The rows of Y fall into a few groups, and each row is roughly a mix of its group's hidden directions.
Y (124 x 12):
[[ -3  10 -23  -5 -13 -16  10 -20  14   5 -11 -10]
 [  3  11   7 -15  -8  16   2 -19   5  10  27   2]
 [ 27   5 -14  -1  -4   7  -2  -1 -21  12   4 -18]
 [ -1   5  19   2 -13  13 -13  23  16  10  13  -5]
 [  9   5  -6   9   1  28 -14  -5  18 -11  15 -10]
 [-19   7  14   5 -19  11 -16  17   1   0  17  -3]
 [ -7 -24  -7  -6  -7  -4   5 -30 -15  -9  -2   5]
 [ -7  22  -7 -13  19   2 -12  -7  22   4   5 -12]
 [ 10   1 -11  -6 -14 -30  10  -2   7   8   7 -18]
 [  0 -14   5   4   6 -19  15  -5  25  15  16   1]
 [  9 -10 -32  -5  -2  -5   9   6   0  25  -2   2]
 [  5 -19   1  11  -2 -27  22   5   7  -7   5  12]
 [  1  -6  13   8  10  13 -30 -10  -8  14  -8   9]
 [ 11 -14  11  18  -5  12  -7 -15 -17  16   6  15]
 [  0  26 -10   2   9  -5  -1 -16   7  22 -13  13]
 [ -5 -28 -10  14 -16 -14   7  -7 -16   4   8   5]
 [ -3   3   6  23  12   3  -7   9 -11 -21 -20 -11]
 [  6  -9   2  -1  -1  -8 -20   0 -15   0 -33  -7]
 [  8   7  -7  -1 -15  -1   6  31 -17  -4 -16   2]
 [  0  -3  -7  13 -22 -11  13  19  -1  12  21   2]
 [  9 -15   4  17  -7 -22 -11 -23  -3   9  -8  -4]
 [-22  -9  24 -15   2   3 -13   6 -12  12 -10  -1]
 [ 11  -3 -10  14  20   5   6 -10   4  20 -17  17]
 [  2  12  18 -19   5   0 -16  14 -22   2  -7 -12]
 [  7  11  -5  15  -9   9 -26   0  -6  20  16   5]
 [-31  22  14  -7   4   4 -13  -3   4   0  -2   9]
 [-11  11  16   1  13  28 -16   3   2  -7  -8  11]
 [-16   1  23 -13  -8  20 -13  13   2  -5  13   6]
 [ -6  -3  22 -21 -12  -3   3   8   6  -3 -23  13]
 [-20  -3  -2  -9 -25 -13   7  13  13  -7 -14   9]
 [  8  -6 -23  -9 -16   2  25   4  18   9   1  -7]
 [  1 -28   2   4  -3   7   2 -14   7  25  16   3]
 [ -1  15   6 -29  -7   8 -10  -9  15  11  16   1]
 [-13 -11   4  17 -27  22  -7   7   1   3   2  11]
 [  1 -16 -14   9  10  -6   6  -3  -3  33 -10  -9]
 [ -7  12 -26   6  10  -8  13   6 -11  21 -13  -1]
 [-13 -10  12   0 -11  -6  22   2   6 -20  -6  20]
 [-25  -7  30 -10   0   0   6   4  -4   5  13   9]
 [  3 -14 -21   0   7 -24  15  -8  12   5 -16  -6]
 [ 13   4 -14  -7   6 -16 -16   1  12  10 -24 -14]
 [-20  28  -7   9   6   2  14  -5 -17   6  -1  10]
 [ 22   5 -10   6   4   9  -7  13  -2 -22 -10 -21]
 [  3 -17  -3   7  -7 -11  16 -14   7  11  27 -10]
 [-12 -19  20  -3  20   0 -13  -5  -2  -4 -21   1]
 [  7  -8   2 -19   4   0  -2 -19  24  19 -11  -9]
 [  5  20  -5   1 -21  13  -4  -7  13   1  -1  26]
 [  6  19 -25  16   5  12 -14  -6   2  -5 -14  -7]
 [-20   6   8  12  10  -3   7   9  17  18  18  13]
 [ 22 -20 -11  16  15 -10   7 -13  -9   4  -4  -6]
 [ -1  16 -15  12   7   5 -15  13  -2 -18 -23  -8]
 [ -1 -11 -14  -6   3  24 -19  17  -2  11  -9 -14]
 [ -4  -2  21   3   3  10  10 -27  -4  -9  10  20]
 [  9   9 -15  14   9  12  22   6   7  -4  22 -11]
 [  3 -16   6  14   2 -13 -15 -17 -15   4  17 -16]
 [ -6  -2  -3 -13   9  -9   3  -6  -4 -34  -3 -20]
 [-15   0   4 -13   3   4   5  -3 -13 -20 -18  25]
 [  4   5   6 -23   6  -7  16  17  -7  12   8  23]
 [ -8  12  10 -19  13  21   3  14  -1  -7  -4  20]
 [  2 -10 -23  16   6  -1 -26  -1  -2 -13  -8 -13]
 [ -6  -1   6   8   8 -10  -1  13 -17  12  28 -17]
 [ -1 -19 -24  19  -3  14 -17   5   9  -1  -7   8]
 [  8 -12 -18  16  -5  -2   8  -8  18  23  13  -2]
 [ -3 -10 -30   8   1  -1   1  25  -4   0 -16   4]
 [ -2  -7 -22 -17   2  -8   5  17   3  27  -6  -3]
 [ 14   3 -21  19   1  -9   4   6 -11 -17 -20  -1]
 [ -8  -5  30   0   4  -5 -21   7 -16  -7   8   8]
 [ 21  25  11   6 -20   3  -9  -4   9   1 -10  -6]
 [ 23  -6 -13  26  11  10   9   0   1   5 -16   2]
 [  6 -26  16 -11  -2   4   9  -4  -3  20  18  -6]
 [-10 -13   5 -35   8  -1   4 -12  12   5   8   0]
 [ -6  25  12 -16  12   1  -8  17   0  18   4  -6]
 [  0   0  11 -27 -19  14   1 -10   9 -19  -4  -4]
 [ -4   4  -4 -10  16 -10  13  -7  16  12  20 -22]
 [ 10   1   7 -10  11   8 -10 -36  -5  10   7  -2]
 [  6 -15  18  -9   0   3  -8 -20   1  26   5 -11]
 [ -4   3 -18   0  -3   3 -11   1  27 -10 -24  10]
 [-12 -25  22 -14  -6   2 -12  -3  -2  16   1   6]
 [ 12   2   4 -24  15  -2  18  23   9   1  -3   8]
 [  4   8  -2  -2  19  16  -6   4   4 -11  16 -28]
 [-15 -13  -3   5   8  -1  -7  -3  -9  19  31  -6]
 [ 16  11   2 -22 -20   9   1 -22   7  -5  -7   7]
 [ 20 -18  -5  13  -8  10   1 -12  15  21   2  -9]
 [ 13  -6  24   2  -8 -11  13 -14   3 -18  18   6]
 [  7 -10  10 -19 -17  10   4   5   5 -13  25  11]
 [  8  -7  -4 -13  -3  10  16  -7   1  25  26  -4]
 [-21   3   8  -1   3  -9  -7   7 -17  16  23  15]
 [ 18  20  -5   5  -7  20  11   8  10   4 -17  13]
 [-10  -5  12  11   7   8 -24  10  -2 -15 -22  -9]
 [  6  19  -9  27   3  -2  -4 -21   4 -15  -7   3]
 [ -4  -9   3 -14 -23  -8   6  19  17   9  16  -9]
 [ 15   7  -8  15  -9 -18   2 -22  -5   4 -22   6]
 [  6 -25   4  10  10   3   0   5 -23  -3 -23  -1]
 [ -3  -3 -22  13  -2   0   8 -24  -2  -1 -24  10]
 [ -4 -21  15   3  -2  -6   7 -28   7   4  19   0]
 [ -2   3  18  -4   7   3 -18  13  -8 -16 -20 -18]
 [ 13  10  -8   3 -14  -3  12   2 -29  -3  21   1]
 [  5  20 -11   4  -3  -4  27  -9 -22   1   8   9]
 [ 20   2   8  -3 -14  13 -21 -16 -17  12   3   2]
 [  6  12 -24  15  -3  10  20  19  -9  -6  -2   4]
 [ 12  -8   3   2  18 -17   0  -2 -24   6  22  -4]
 [ -8  17   7  -8  -1   6   2  -3 -18  -3 -10  33]
 [ 10 -14  15  -2   4  -6   2  23   4  23  13  12]
 [-11  -7 -16   8  -6 -14  14  12   3 -30   2  -4]
 [-18 -11 -16 -15 -17   3  13 -16   9  10  -2  12]
 [ 14  14   1  21  11  28  -3  15   0  -3  -5   0]
 [ -7 -30   3  12  -1 -16  21  12  -5  -1   2  -4]
 [ 10   1  -9  26   4   8  10   8 -23  11  14   5]
 [-17  11 -18  14  14   2   1   2  24 -12   2  10]
 [  0  -4  10  -8 -14  -1  12 -17   7   2  28  20]
 [-23  -5  11  -3  -2 -11  16   2  19 -19  -1  14]
 [  8   3  18  17  11   7 -13  -9  -8 -13 -14 -21]
 [  3 -19  -1  26   3   9  -2   7 -11  10 -15  18]
 [ 12  -9   6 -11 -27 -25   9   0   6  -3 -10   0]
 [  1   1  -8  10  11 -14  18 -12  18  23  12  -4]
 [ 10  -8   2 -16 -13  11 -22  12 -11 -18 -13  -1]
 [  8  10  -8  -2 -11  -1  20 -12  13  15  27  -2]
 [ 11  -1   0   6  -5   5 -33   5 -20  13   0  -8]
 [ 21  -2  -2 -12  16   0  15   4  19  11 -18   8]
 [ -1 -21  -5  14   6   1  -8 -25  20  14   7   1]
 [ -2  14   6 -13 -12  -1  29   7  -2 -19  -3  13]
 [  6   4  -4 -16  -6 -14   2  11 -15 -10   9 -30]
 [ 24   2 -21  12 -20  14  -5  -7  -4   7  -5  10]
 [ -5  10  -6  -2   8  -6 -18   3  36  -1  -4  -7]
 [-15  14  24 -22  11  -6   8   3  -5 -13   7  -5]]
Here is one row of each group, with its name. Which group are the others in?
[ 8 -6 -4 22 -9 13 16  0 -7  5 -5 28] | <87>
[-10  -3  -5   3   1  -2  -6 -29 -23 -20  -4   0] | <46>
[  6  -8  -4 -14  -9  -8   5 -21  -6  31   4   8] | <52>

[-25  -4  14  -4   7  -8 -19  -2  25   1  -1   5] | <87>
[ 15  24 -10  12   4  18   6  -9   2 -14  13 -12] | <52>
[  7   2   8   6  -5 -15  30 -10 -10  -9  16  12] | <52>
[ -1 -15  -7  12  -2  -5   3  -6  23  28  12   1] | <87>
[-25 -12  18  -4  -7   3   2   5   4  -4  16  23] | <52>
[  4  -7   7 -30  -5 -14  17  13  -3   3  12  10] | <46>
[  0  21   4  23  12  17 -12   5 -17   1   0  11] | <46>
[-11 -14   1  -7  -4  14 -28  -3  -6  18 -15   1] | <52>
[  7 -12 -25  21   5 -14  13  -3 -14   0   4 -10] | <46>
[ 14 -19   3  12  -8  -3  10  -6 -26   6  17  -8] | <87>
[ -1  -8 -12  20   4   8 -14   2 -11 -22 -19  10] | <87>
